In the data rows, the value 128 means zero.
Here are some points, one per row:
 71 166 133 118  93  73 141 150 108 143  78 163 176 133  86  96 142  93  83 131 159  99  63 107  48 161 144 134 170 125 175 191 123  86 186  87 120 110 187 146 150 113 104 145 188 166 103 175
120 149 118 112 105 108 132 101 148 152  84 100 107 179  89 130 145 122  83  99 138  73 168 159 181 155 138  74 179 153 175 168 143 190  76  93  80 133 153 175 179  89 124  70 121 103 135 134
201 114 144 103 108 114 141  78 183 149 122  91  98 150 118 122 151 131 188 117 130 102 168 176 178 161 144 114 150 168  80  76  62 141  70 162  91 165  69  82 179  87 144 151  57 100 193 123
193 134 104 129 108 154 153  86 192 172 191 128  95 159 110 142 134 136 185 140 124  99 179 153 184  80 158  65 106 119  94  56  88 147  70 125  80 173  60  76 176  95 127 177  75 123 161 129
201 108 104 149 131 126 190 187 189 161 188 183  66 124 101 130  64  99 196 149 130  96 142 162  83  95  66 103  75 127  57 183 157 187  61  84 161  60  89  82 115 153 182 168 156  91 115 117
198  82  98 106 102 128 144  86 189 143 194 152 115 101 150 133 131 113 199 134  86 137 159 133 149 155 158  85  60  81  54  58  74  72 160 186  97 191  98 108 173 168 159 194  63  88 173 126
 83 160 173 170 166 123  98 173  79 126  87 114 136 113 101 104  87  87  75 114 170 154 147 191 114 144 135 187 109  84 141 180 152 161 165  84  74 124 187 102  83  78  87 142 182  97 176 126
138 152 107  97  82 143 101 130 180 178  93 123 110 182 130 165 151 133 136 134 153  76 173 191 137 129 164 169  69 116  80 139 105 150  93  73 109 147 155  79 182 113 101 156 173  62 109  77
201  97 130 106 105 126 173  89 189 155 197 155  95  98 141 145 131 139 205 131  92  96 124 107 143 173  66  56  69 116  54  99  71 127  81 180 164 182  80  94 164 136 176 188  60  91 167 181
 97 172 136 123  96 114  86 109 116 152  75  79 127 147  98 104 166 136  81 108 144  73 133 176 152 144 167 134 182 151 190 186 172 170 134  99  80 110 144 111 159  92  89  96 179 103 126 126
 77 108 139 141 125 192  95 106  87  88 177 123 179  75 182 156 142 165 138 157 115 200  90  72 181  98 190 169 127 116 129  56 152 101 171  90 161  98  89 143 164 196  92  73 112 166  66  74
126 105 170 149 206 180 170 208 113  94 116 126  92  55 112 139  64  96 150 149 124 122  81 179  48 135 101 149  78 119  57 163 175  63 131 188 178  66 187  85  66 173 199 197 130  83  89 158
126  39 150  89 186 169 193 156  70  71 142 108 150 107 159 113  96 122 159 140  89 197  84  78  62  57  80 123 106 168 190 128  94  57 105 180 204 179  74 157  57 188 159 203  95 140 179 166
109  51 150 155 192  97 124 176  79  77 162 111  81  58 124  99  85 139 144 140 130 183  95 147  83  48  57 178  72 119 118 125 129 187 116 171  88 170 184 143  57 101 188 168 185 184 196 172
 86 137 136 147 157  82 135 106  85 112 104 163 188 159 156  90 137 107  95 102  98 197 121  55 129  63 106 158 170  70 149 110  65  66 168 148 132 173 179 195 176 185  84 110  98 195 126 134
 83 137 139 147 157  88 129 104  85  91  90 137 191 162 164 122 142 119 101 102 104 194 116  60 129  69 158 163 170  72 144  99  62  63 154 142 120 173 179 195 182 179  81 104 109 190 109 134
115 146 170 164 163 152  86 167 122 149 104  74  75 110  89 133 116 142  92 146 164 142 168 191 169  95 121 181  86  67  94 157 178 179 113 125  77 147 115 102  89  81  78 104 185  85 193 143
144 155 130 103  87 128  74  83 163 169 101 108 150 185 130 148 171 131 130 120 135  87 176 185 169 129 150 163 156 174 152 108 103 141  81 105  97 115  86 108 185  78  78 101 130 100 167  74
 65 163 130 170 151 163 101 156  76 103 101 152 173  98 136 139 134 151  81 131 147 128  81 101 109 167 156 166 159 125 181 186 195 109 197  93 117  92 179 134  63  92  84  84 162 103  63 100
167 149 147  97  96 105 103  92 157 155  93 120 147 176 127 130 171 142 138 111 130  96 171 185 161 164  98 129 173 194 146  84  65 124  61 119 109  63  72 154 187  84 133 122 115 143 167  71
 77 140 141 147 134 186  86 121 105 109 139 105 191  84 176 148 154 133  95 143 107 200 101  86 146  77 190 172 121  99 170  64 131  72 189  76 114 147 141 154 176 176  78  73 127 172  80  91
187  59 110  83 134  76 187 109 148 126 185 157 110 176 110  87 125 113 170 134  92 137 182  60 178 129  57  62 159 180 167  87  88 141  79 142 138  89  57 166 176 115 214 162  69 164 144 123
158  45 150 164 200 123 179 202  99  65 208 131  78  58 124 107  64 136 170 146  86 194  49  81  94  72 106  91 150 177 118  67 172 121 148 171 187  58 112 143  80 147 214 188  98  94 181 137
 65 160 107 152 128 117 129 173  79 120 116 160 165  87 130 101 111 145  81 149 162 160  75  66  83 161  69 158 127 139 184 183 195 135 197  93 103  87 182 154  54 147  84 119 173 178  77 126
 77 166 104 152 105 160 106  95 113 112 113 128 191 139 162 130 169 145  78 105 115 180 118  72 155 124 190 169 179 110 167  76 114  57 191  99 132 139  83 163 153 150  87  84 135 181  60 111
164 172 144 109  85 123  74  86 166 175 101 128 130 176  98 133 116 102 101 102 147  76 165 191 137 150 173 184 101 139 109 165 123 158 113  78 114 147 138  82 173  89  98 156 167  62 124  97
129 152 153 155 171  71 161 179 105 120 113 186 141 127 130 107  99  84 115 137 156 145 182  84  88 184  89  62 182 162 164 186  62 170 122 128 161 136 176 180  54  84  98  87  69 117  83  97
 89 166 136 141 137 111 103 101  85 100  81  97 179 165 136 110 177 154  89 108 135 137 107  75 117 150 153  94 179 151 190 116 149  92 154  84  83 162 167 192 170  84  81  70 133 175 164 120
123 160 121 129 122 146 112 147 145 152  93  94  84 104 147 174 125 122 124 108 144  76  84 182  51 182 144 160  75  99  68 191 172 167 180 136 172 127 187  70  75 101 124 174 179  62  69 160
193  74  86 106 114 126 176 109 174 161 177 146  75 171 118 136 114 128 191 140 104  93 113  86 155  54 103  53 135 151 112  84  76 184  64  78 146 147  77  70 185 168 202 182 153 106 196 152
141 103  86 161 105  88 121 161 145 123 197 157  78 119 144 142 140 162 115 123 130 116 168 182 184 155 109  62 179 113  94 168 192 187  67 180 141  89  69 175  66 170  81  70  72  91  98 126
123 132 110 112 116 172 150 133 160 135 113 108  98  75 118 156 111 128 138 137 127  85  69 165  54 170 158 143  78  93  71 183 192  66 180 203 210 142 153  68  54 153 191 104 170  91  60 189
 80 132 124 170 169  65 118 109  64  86  93 111 136 104 115  81 122 142  98 108 133 197 118  58 155 164  95 114 187 159 190 168 149 121 162 102 103 185 176 180  72 130  89  78 127 166 184 155
181 149 124  86  76  94  80  78 160 164  96 117 141 176 112 128 166 131 138 143 173  93 182 191 172 153 153 149 141 168 100  73  62 129  73 105 114 107  95 117 182  87 110 130 144 143 153 108
 89 143 130  80 116 198 127 156  93  83  93 111 150 113 173 156 114 145 110 125 124  85 101  84  48 138 176 129  80 142 149 168 178 112 191 197 198  95 103  68  63 150 196  75 162 198  63 166
132 129  75  86  82 189 129 106 160 135 194 160 112 162 112 168 140 133 136 146 112  82 156 141 184 121  83 105  72  67  94  76 189 176 105 203 152  78 127 154  89 176 194 101  57 192  60 111
There is one direction along which these points spread out most. How many in every 100 of the points above lie lower along it than each point below? Round to a whole number. More than half of the points above lie lower than the first one.
164 172 144 109  85 123  74  86 166 175 101 128 130 176  98 133 116 102 101 102 147  76 165 191 137 150 173 184 101 139 109 165 123 158 113  78 114 147 138  82 173  89  98 156 167  62 124  97 36
193 134 104 129 108 154 153  86 192 172 191 128  95 159 110 142 134 136 185 140 124  99 179 153 184  80 158  65 106 119  94  56  88 147  70 125  80 173  60  76 176  95 127 177  75 123 161 129 3
 89 166 136 141 137 111 103 101  85 100  81  97 179 165 136 110 177 154  89 108 135 137 107  75 117 150 153  94 179 151 190 116 149  92 154  84  83 162 167 192 170  84  81  70 133 175 164 120 81
144 155 130 103  87 128  74  83 163 169 101 108 150 185 130 148 171 131 130 120 135  87 176 185 169 129 150 163 156 174 152 108 103 141  81 105  97 115  86 108 185  78  78 101 130 100 167  74 31
193  74  86 106 114 126 176 109 174 161 177 146  75 171 118 136 114 128 191 140 104  93 113  86 155  54 103  53 135 151 112  84  76 184  64  78 146 147  77  70 185 168 202 182 153 106 196 152 6
201 108 104 149 131 126 190 187 189 161 188 183  66 124 101 130  64  99 196 149 130  96 142 162  83  95  66 103  75 127  57 183 157 187  61  84 161  60  89  82 115 153 182 168 156  91 115 117 17
 97 172 136 123  96 114  86 109 116 152  75  79 127 147  98 104 166 136  81 108 144  73 133 176 152 144 167 134 182 151 190 186 172 170 134  99  80 110 144 111 159  92  89  96 179 103 126 126 61
126  39 150  89 186 169 193 156  70  71 142 108 150 107 159 113  96 122 159 140  89 197  84  78  62  57  80 123 106 168 190 128  94  57 105 180 204 179  74 157  57 188 159 203  95 140 179 166 47
